In the data rows, 128 means zero.
Here is a table of points, one per row:
[ 69 120 110 110 108 230  84 149 104  79 128 121 116 136 134 102  87  90
 124 191  74 136 102 134 146 138 108 106  85 144 185 148]
[192 108 198 193  92 129 112 109 122 150 125 218 123  97  90 129 247 255
 139 207  75  75 136  70 207 205  72 211 108 137 145 178]
[109 179 167 130 123  99 182 218 171 113 179 114 149 189 145 241 118 123
 168 114 196  97 116 105 132 160 117 117 145 182 110  96]
[201 118 210 153 127  97 172 126 127 141  87 239 100 154 111  73 142  96
 114  91 155 125 155 176 176 172 115  80  56  90 185 145]
[ 90 145 135 240  87 124 177 194 130 106 124 102 121 149 184   4 220 130
 164  83 178 105 156 191  61 114 122 161 177 175 100 111]
[165 114 176 133  98  78 146 120 104 156 117 192 138  79  80 131 162 111
  95  93 158 106 196 206 170  37 128 134  92  88 161 119]
[136  89 122 111 207   0  90 118 125  93 140 127 160 107 154 120  96 187
  80 136  63 133 108 150  87 134 130  85 231 114 164 109]
[112 184 156 130 129  97 180 230 167 123 183 118 146 190 146 246 123 126
 162 122 179  96 126 113 128 169 111 106 134 193 108  81]
[120 130  96 102 255 192 121  93 172  69 159 106 114 126 137  87 239 124
  87  87 137 180 113 124 147 192 240 255  75 112 123  43]
[160  92 136 135 191  69 105 124 122 101 146 116 194 130 161 101 110  68
 128 146  82 113 161 161 134 129 119  95 255  83  85 152]
[122 132 143 134 106 161 103  68 117 125 203  73 105 155 121 108 134 108
  72 212 197 153 148 110 113 105 137  50 117 213 125 170]
[157 120  62 145 114 182  97  95 137 191 162 158 132 172 127 178  82 105
 109 221 201 166  81 161  87 139  91 100  98 143 169 175]
[129 133 140 172 120  74 157 117 105  72 120  96 144 187 172 169 145 106
 215 166 183  74  99  84 114  88  99 126  91 156  95  93]
[ 99 143  94 122 181 187 143  99 110 117 130 109 220 184 151 141 100 255
 134  86  87 155 128 147 122 116 220  31 142  94 187 135]
[147 103 193  93  75 118 160 121  79 162  79 114 145 100 103  68 159 101
 119 106 127  96 125 175 160 190 108 133  73  95 169 116]
[157 103 159 212 152 128 154 112 140  87 141 119 140 108 165 109  47 113
 135 140 125 111 207 219 121 127  83 170 255  45  39 119]
[133 140 133 189 113 100 143 164 102 113 137 118 117 177 181 122 157 119
 190 128 170  85  87 123 122  47 113 134 120 174  88  52]
[122 123 118  71 160 114 124 113 136 165  83  90  96 145  78 145 163 100
  97 119  70  34 181 212 178  53  97 164 144 113 140 127]
[157 112  68 108 114 104 141 123  85 130 199 174  84  80 115  94  88 114
 131  99 181  31 215 157 142 117 168  93 153 169 190 179]
[120 135 113 123 132 122  85 118 133 156 162  95  57  65 131 121  92 125
 144  87 121 173 150 135 133 110  97 122 156 131 157 135]
[125 133 117 117 105 136 137  84 148 160 172 169  86 160 113  91  89 116
  86 203 207 156 163  72  90  99 128  92 141 192 118 139]
[140 102 121  92 143 102  70 120 136  84 153 117 167 172 124  99 126 150
 117  91  92 116 108  72  89  90 148  86 178  58 169 140]
[140 102 121  92 143 102  70 120 136  84 153 117 167 172 124  99 126 150
 117  91  92 116 108  72  89  90 148  86 178  58 169 140]
[114 194 101 198  76  80 135 149 130 105 113 121 158 131 214 128 181 119
 155  74  76 113  86 143  84  89  97 169  89 165 100 124]
[ 75  45 122 114 127 125 158  92 186 255  81 170 138 142 129 195 144 102
  97 147 170 180 123 104  75 153 153 141 109 115  82 161]
[124 107 136 110 142 156 141 113 145 125 124 111  95  94 108  96  92 117
 122 117  80 176 106 100 124  99 126 138 112 175  87 126]
[128 119  76  77  53 122 140 154 147  75 175 135 145 139  97 135 101 126
  68  87 148 150  81  97 137 141 108 111 149 147  35 113]
[ 99  85 120 117  61 203  53 114 131  73 193 112 155 138  97 139 146 103
 106 150 132 164  89 144 137 113 116  66 117 178 121 125]
[147 132  67 105 109 175 121 147  78  92  29  52  82 108 119 117 107 178
  95 166 125  86 146  75 133 133  54 145  78  70 167 149]
[136  98 123 122 179 118 156 112 158 182 101  72 110  72 100 105 151 106
 127  89 100 196  89 108 145  91 145 129 142 169  69 149]
[164 119  69 147 105 192 103 112 136 181 172 126 105 165 126 144 100  98
 113 199 186 133 115 111 111 125 119  77 108 137 178 165]
[109 160 102 171 120  72 144 160  90 118 141 130 144 174 194 153 147 118
 175 149 107  94 120 102 114 106  73 116  73 176  87  46]
[120 124 145 143 153 135 117 161 114 130  61  67  91 114 123 118  76 135
  90 195 109 217 140  84 150  63 160 153 100 127 161 166]
[100 130 123  87 145  79 142 155  77 180 120 170  76 113 100 119 220 220
 164 255 133 195 113 131 124 111 211 203  97  71  50 196]
[107 205 122 190  69  80 158 150 177 114  86 131 165 108 166  76 148  96
 136 128  41  76  35 157  96  76 164 185 150 145 126  93]
[128 122  75  73  56 122 142 153 148  69 175 139 143 138 102 136 100 127
  67  89 146 149  82  99 135 142 103 112 146 150  35 113]
[135 120  63  91  61  52 117  84 112 130 159  96  61  72  88 117  88 130
 146 103 147 115 200 194 151 152 160 141 201 155 170 116]
[101 175 151 120 230 120  30 124 122 124  35 139 196 130 156 104  33 255
 126  93 149  96 104 131 122 145 228 117 126 118  62  98]
[180 119 193  93  86 127 167 116  94 143  85 142 120 126 126  66 139  96
 133 110 126 112 131 174 182 190 114 113  75  89 189 119]
[116  50 112 129 179 220  92 154 123  67  56 128 112  89 100 122 103  99
 149 102  94 157 105 116 123 146 172 135  86 173 102 131]
[110  76  89 125 101 144 145  80 164 229 108 154 139 151 124 180  86 109
 115 167 178 185  90 123  96 152 131 154 110 121 121 156]
[130 122  84 121 146 142 140 122 144 194 128  84 111 108 108  79  98 114
 136  98 137 139 116 106 142 125  72 140 119 111 131 152]
[188 113 139  73 102 132 149 124  85 135 169 176 106  92 157 111  80 113
 129  95 163  64 189 165 162  55 147 136 104 125 188 155]
[108 144 125 165 126  64 151 127  96  84 127 107 150 193 175 181 145 111
 204 179 149  84 124 104 108 118  79 112  64 164  94  72]
[116 132  54  93 155  62 103 113 108 148  89 113  92 139  95 135 154 112
 120  78 111 153 220 202 165 109  78 168 173 130 138 162]
[160 124 106 104 143 151  94 136 120 124 180 106 205 193 112  89 126 252
 139 107  83 129  86  98  93  81 174  57 185  63 213 116]
[104 138  90  88 153  98 146 109 183 212 103 161 117  92 115  70 146 120
 127 103 174 181 134 105 130  90  71 136 161 138  85 142]
[158 164  99  93 255 231 118 105 158  77  67 130 173  37 105 147 168  84
 121 112 102 160 137 117  84 190 212 154  92 155  88  77]
[107 203 107 192 194 107  65 142 118 129 112 118 230 115 151 130  68  54
 142 123  95  93 130  89 134 188 255 163  66  50  90  98]
[ 66 117 127 125 146 151 114 100 129  78 142 140 114 103  85 112  93 100
 130 109  90 150 116  99 124  88 103 121 133 135 149 143]
[191 156 209 122 104 157 158  99  73 167  59 205  78 149 127 156 168  84
 114  86 125 110  91 133 172 211 120 101 126  89 181 137]
[134  91 138 113  86 227  88  97 139  73 167 122 115 147 103 154  96 117
 125 148  41 177 136 161  75 136 138 101  66 188  93 117]
[113 100 123 101 147 157 133 121 142 152 118  35  59  67 120 119 122 141
 114  99  81  12 103 158 133 154  77 116  53  68 138 138]
[ 86 143 131 108 127 174  59 133 129 127 173 123 118  80 135  98 133 100
 141 134 112 188 164  94 117 110  77  85 156 146 182 132]
[102 113 143 240  88 148 169 124 168  93 102 108 129  64 177 111 152 122
 123 143 148 104 194 218 123 104 117 169 255  69  95  48]
[100 119 112  81 135  96 139 133 134 169  78 160  81 129 123 132 201 148
 150 255 152 191 107 116 133 114 191 162  94  46  65 193]
[114 201 195 119 115 101 197 226 211  92 176  96 168 188 126 255 120 126
 170  97 228 135 122 119 122 195 116 129 164 170 132 131]
[186 111 179 128 107  87 163 129  74 134 144 181 135  68 117 117 133 112
 106  99 155 127 185 203 167  80 118 115  54  76 181 124]
[102 115 110 131 159 174 129 142 131 176 145 104 113 108 116  88  68 104
 140 114  95 154 110  95 147 117  94 137 123 128 160 142]
[110 129 156  88  87 150 119  85 140 125 157 102 121 119 106  61  81 126
 120 139 136 180 140  90 101 111  94 145 127 179 101 120]
[ 66 117 127 125 146 151 114 100 129  78 142 140 114 103  85 112  93 100
 130 109  90 150 116  99 124  88 103 121 133 135 149 143]
[188  82 201 172  88 140 124 104 107 148 105 195 108 119 129 147 225 225
 121 160  85  87 117  80 214 212  98 186 117 128 167 169]
[116 202 186 122 120 101 197 237 207 101 180  99 162 187 128 255 126 128
 164 100 219 131 128 121 121 198 116 121 158 180 131 119]
[160 157 218 129 105 175 152 101  10 207  92 205  77 141 116 205 188  82
  91  61 119  91  66 105 134 227 117 132 145  79 148 148]
[119 189  82 167  59  74  85 142 145 120  65 111 187 142 195 157 126  86
 151  97  36 103 166  81 107 172 217 150  59 127  97  93]
Along one direction, these points spread out more than along any other. How many in every 100 of the points above lie lower along it than each point below? Answers are rounded to whole numbers. More than half of the points above lie lower than the first one.
[192 108 198 193  92 129 112 109 122 150 125 218 123  97  90 129 247 255
 139 207  75  75 136  70 207 205  72 211 108 137 145 178] >> 98
[201 118 210 153 127  97 172 126 127 141  87 239 100 154 111  73 142  96
 114  91 155 125 155 176 176 172 115  80  56  90 185 145] >> 91
[100 119 112  81 135  96 139 133 134 169  78 160  81 129 123 132 201 148
 150 255 152 191 107 116 133 114 191 162  94  46  65 193] >> 77
[114 201 195 119 115 101 197 226 211  92 176  96 168 188 126 255 120 126
 170  97 228 135 122 119 122 195 116 129 164 170 132 131] >> 2
[135 120  63  91  61  52 117  84 112 130 159  96  61  72  88 117  88 130
 146 103 147 115 200 194 151 152 160 141 201 155 170 116] >> 69
[ 99  85 120 117  61 203  53 114 131  73 193 112 155 138  97 139 146 103
 106 150 132 164  89 144 137 113 116  66 117 178 121 125] >> 28
[107 205 122 190  69  80 158 150 177 114  86 131 165 108 166  76 148  96
 136 128  41  76  35 157  96  76 164 185 150 145 126  93] >> 17
[164 119  69 147 105 192 103 112 136 181 172 126 105 165 126 144 100  98
 113 199 186 133 115 111 111 125 119  77 108 137 178 165] >> 48
[120 130  96 102 255 192 121  93 172  69 159 106 114 126 137  87 239 124
  87  87 137 180 113 124 147 192 240 255  75 112 123  43] >> 52
[140 102 121  92 143 102  70 120 136  84 153 117 167 172 124  99 126 150
 117  91  92 116 108  72  89  90 148  86 178  58 169 140] >> 42
